Each row is where one point has got to under a steady rotation. How many ticks took it there?
The counts run from 0 to 897.
[ -3   6  10 -11 -21  18  -6   1 -12  -9  16 -40   8  -3 -20   3  -6  34
  21   4  26   9   1 -50 -13  20 -23 -12  -6 -19   6  -2  -3 -26  14]
894
[  4   1 -35   2  -7  -4  31   8  16  -6 -12  71   3  -4  -8   4   2 -30
 -17  21  19  -4  17   4 -11   8   9   2  -4  -8  -9   2   8   6  17]
446
[ 46 -18 -13 -44   5  18  26  16 -17  -9 -18  29   0  12 -15  18 -20  -6
  -5 -11  19 -10  -4  -5  -3  29 -16   0  -4   4 -14   9  -8  -3  23]
96
[  1  -8 -48  18   8 -11  27  -7  -1 -13  -2  27 -11 -15 -17   2   8  -3
  -9  36  21 -23  19  11  -1   9  23  22  -4 -16  -1 -25   8   6  25]
443
[ 24 -10 -31  20  33 -15  19  -4 -14 -27 -33  -7 -17  20 -16   8   0  15
 -12  14  15 -14   5 -19  17   6   7   8  22   3 -12 -14  20 -11  23]
85
[-13 -10 -16  -2 -14  -1  -3  29 -29 -41   7  21   8  -3 -15  16 -10 -16
   0  17   0  -3 -12  13 -24   8 -20 -34 -30   7  -1 -25   8  -2  34]
457
[ 13   7  24  -7   0  17  31  19 -26 -22  -2  20  -6  23  -3  15 -10   5
   0 -27  12  13  -2  -6  -9   0 -47  -8  -1  20 -24  12  30 -16   9]
241
[-15  28   5   6  10  16  14   8   2 -33  14  -1  16  -5 -28 -18  14  36
  11  12  23  19 -14 -21   0   0  -6 -17  -1 -11  18   7 -15 -28  35]
392
[  6  -3  23   5  -4   5  34   8 -33  -6  10  14  -8  17  -3  37  -5   0
   2 -17   1  16   3 -26  10   9 -46   5  -5   8 -37   2  30 -12  18]
735
[ 20 -14 -28 -10 -10   6   0 -14   6  35 -31 -11  14  -2  -9   2  18 -13
  -5  14  35  -8  26 -36 -25  28  12  22  18 -18 -10  14  -6 -20 -16]
423
[ -9   8  18  39  -7  28   0 -19 -30   8  35  -7  11   6  17 -24  16  -1
 -20  -7  10 -12  -7  36 -38 -13  15  -3  -2  -3   6  15   5  -8 -22]
133
[ 25 -21 -31   0  15   5  11 -19 -27   0  -1 -16  10 -11  -6  -1  14  13
   6 -32  15  -9 -30 -20 -26  19 -17   0  33   4 -11 -14  21 -37   8]
649
[ 26 -27 -44 -21 -10  12   2  -3   1  15 -17  -8  -1   8  19   9   4 -31
 -14   0   3 -12 -24  -9 -38  23  10  11  23  -2 -17  18 -17  -8  -7]
426
[ 17  11   9   9  17  45  33   7  -1 -17  -1  14   7  28   0   6  -6  17
   5 -12  15  13   8 -22  42   7 -23 -12  -1  -7  -7  26   7 -23  10]
250
[ 14  10  -2  12   6  28  23  -1 -15 -19  18 -10   3  29   8  14   2   8
   3  20 -10  20 -17 -35  42  -2 -11 -12   4 -18 -12  28 -18  -6  32]
253
[ 11   0  -3  -7   5   8  22  -2  -6  -2  -4  16   8  -9  -5  -1  11  10
   4 -46  27   5 -10  -9 -45   8 -28   9  23  11 -18   2  33 -34  -3]
157
[  7  12  15  24   8  11  21 -19 -21 -15  32  22   7  -9  -3  -4  -2  35
  11 -37  19  -5 -11  27 -25  -1 -18 -17   9   6   7 -17  27 -14  15]
873
[ -7  -5  21  -6 -30  34  -5 -12 -16   9  30 -46 -10   5  19  24   5  10
  18  20  12 -20   2 -20 -14  23  -3   9 -23 -13   0   7 -21 -14   4]
266
[-23  15   4   3 -16   8  -2   9   3 -18   3  -2  22   8 -17   8  13   2
  15  12   2  37 -28 -42  -5   7 -25 -35   4 -15  -7  15  -6 -29  26]
396
[ 31 -21 -18 -18  -1  29  -6  12 -27   6 -24 -23   8  29  -7  -9  -6 -21
 -26  15  18  -7   0  -7  -2  14  13   8  -6  -8 -10  27 -33  -8  -6]
342
[ 10 -10 -40 -21 -19  11  16  12  11   6  -2  11   9 -11 -19  14  -4  -1
  13  21  30   5  21 -40  11  35 -16   4 -13 -34   1  -3   3 -16  17]
670
[  7  11 -23  31  -7  32  -6  -2   9  -6  23   3  10  23  25  -3 -29  -1
  -7  29  10 -18  20  16  -3  -1  22 -15 -17 -24  26   5   6  16  -6]
687
[-16  -6 -11  -1 -11  -9  -5 -34  15   6  13  -1  -4 -16  14   8  30 -11
   5  37   1 -21 -19   2 -48  17  33  -5   4  -2   4   6 -26  -3  22]
285
[ -9   1  34  22  -8   7   6  -2 -37  -2  -9 -38 -20  35  10  24  19  -7
 -13   8  -4   3  -6 -19 -30   1 -11   6   6  14 -35  18   5 -17 -10]
489
[ -4 -11  -6  13 -12  25  28  29 -22 -27  12   0 -16  16  14  28   1 -13
  -5  32  -5  -7   9  -4  37   4 -16   5 -33  -6 -22  -5   7  -1  20]
108
[  9 -18  -6 -15 -11   3  28 -20 -15  24 -14  19   4 -12 -10  22  34 -22
   5   1  18 -11  -1 -20  -4  38 -10  19   5  -5 -36  18  -5 -27  13]
507
[-19 -20 -10  13 -12  38   8  -2  -6  -6  11 -35 -11   2  34  10  28 -17
   7  28   3 -28  -4  -5   4  17   7   6 -15  -8  -5   5  -2 -40 -13]
271
[  8 -20  -8   5 -25  13 -15  -6 -47  15   8 -25  -2  19  13  11   2 -30
 -13  35 -13 -21 -13  -3  -7  13  16  -6 -20  -8 -13  10 -26   6   7]
839
[ 41   7 -38 -22  -8  18  21  -1   8   6  18   6  17   4  -6  -3 -21  23
   8  -2  30  17   8 -35  -4  11 -12  15  10 -28   4  18 -15  10  19]
175
[-19  13   4  32  -5  13  17  34 -24 -28  -1  21  10  14 -22 -20  -2  -4
 -17  10  25  18  23  11   1 -16 -14 -12 -24  -9  -1  -3  33  -8  -7]
465
[ 13  13 -23   8  -5  27  45 -12  14 -10  47  12  -5  -5  23   4   0  22
   3  13  11  -7   0   5   5  -2   4  28  -6 -17   3   7 -12  10  30]
30
[ -4  24 -13  26   7  -3 -15  -6   9 -21 -14 -31   6  18 -21 -28   3  27
 -14  29  25   6   2 -17 -41 -11  25  -5  23  -8  22   7 -16  -5   5]
555
[ -7 -10 -10  23 -11  44  12 -15  14  13  22  -8   3  19  58  11  13 -22
  -4   5  -6 -20  -2   3  -2  10   8   2   3 -18  -7  29   6 -22 -24]
273
[ 54   3 -22  -3   9  -7  26 -15 -17   6  -4  21   0  26  -8  15 -18  15
 -13   3  12   6  -5 -17  -1   9   3   9  22   0 -14  11  -3  31  33]
91
[ -6  14  16   3 -10  29  -3  -3 -32  -2  32  -5  13  -2 -18 -25  11   9
 -11  24  10   2 -20  23 -13  -2  15 -11 -25 -17  15  16 -45   0  20]
616
